In the data rows, the value 500 means zero.
Some points, one per row:
tensor([452, 505, 362, 440, 538, 526, 462, 512])
tensor([647, 553, 331, 366, 560, 440, 457, 546])
tensor([476, 513, 411, 780, 506, 374, 493, 634])
tensor([391, 555, 504, 747, 570, 458, 485, 642])
tensor([373, 398, 477, 582, 215, 546, 464, 558])
tensor([767, 390, 285, 316, 624, 496, 509, 417])
tensor([494, 619, 755, 680, 676, 468, 471, 565])
tensor([465, 468, 367, 423, 474, 461, 456, 460])
tensor([748, 442, 323, 340, 702, 484, 495, 519])
tensor([437, 492, 292, 423, 475, 510, 528, 497])
tensor([331, 442, 742, 460, 238, 547, 545, 217])
tensor([683, 423, 359, 328, 690, 501, 469, 435])
tensor([332, 491, 694, 504, 255, 556, 505, 231])
tensor([719, 460, 337, 367, 628, 501, 511, 465])
tensor([465, 498, 314, 465, 511, 528, 458, 530])
tensor([487, 617, 653, 750, 608, 415, 474, 546])
tensor([509, 594, 794, 638, 718, 495, 510, 578])
tensor([343, 421, 778, 378, 357, 605, 592, 254])
12 more points follow, each with its number after it:
tensor([465, 494, 334, 465, 504, 505, 468, 557]) 0
tensor([479, 609, 591, 747, 565, 464, 488, 584]) 1
tensor([547, 616, 805, 631, 680, 517, 536, 535]) 2
tensor([451, 503, 348, 430, 502, 529, 481, 583]) 3
tensor([408, 455, 651, 491, 256, 540, 589, 259]) 4
tensor([606, 525, 350, 392, 540, 442, 456, 544]) 5
tensor([369, 450, 667, 500, 270, 512, 558, 216]) 6
tensor([358, 428, 509, 547, 207, 527, 485, 502]) 7
tensor([465, 516, 289, 486, 459, 483, 437, 609]) 8
tensor([493, 654, 684, 695, 575, 502, 509, 527]) 9
tensor([713, 416, 361, 301, 669, 507, 482, 487]) 10
tensor([528, 576, 825, 566, 815, 485, 567, 580]) 11
Which two of these numbered points are nearest to each point below, ignoring the 3 directions in which the first points spread most? Their numbers follow each, nearest first.
tensor([435, 498, 365, 469, 485, 465, 456, 556]) > 0 8
tensor([687, 478, 374, 344, 639, 520, 484, 419]) > 1 9
tensor([511, 618, 701, 702, 654, 459, 493, 537]) > 1 9
tensor([462, 557, 439, 753, 548, 401, 464, 566]) > 6 1
tensor([362, 419, 735, 424, 323, 594, 530, 234]) > 10 1
tensor([543, 637, 847, 667, 719, 520, 534, 606]) > 2 3
tensor([716, 463, 313, 357, 594, 500, 529, 465]) > 1 4
tensor([391, 402, 888, 315, 356, 662, 612, 298]) > 11 3
tensor([470, 630, 589, 764, 638, 447, 535, 553]) > 1 6
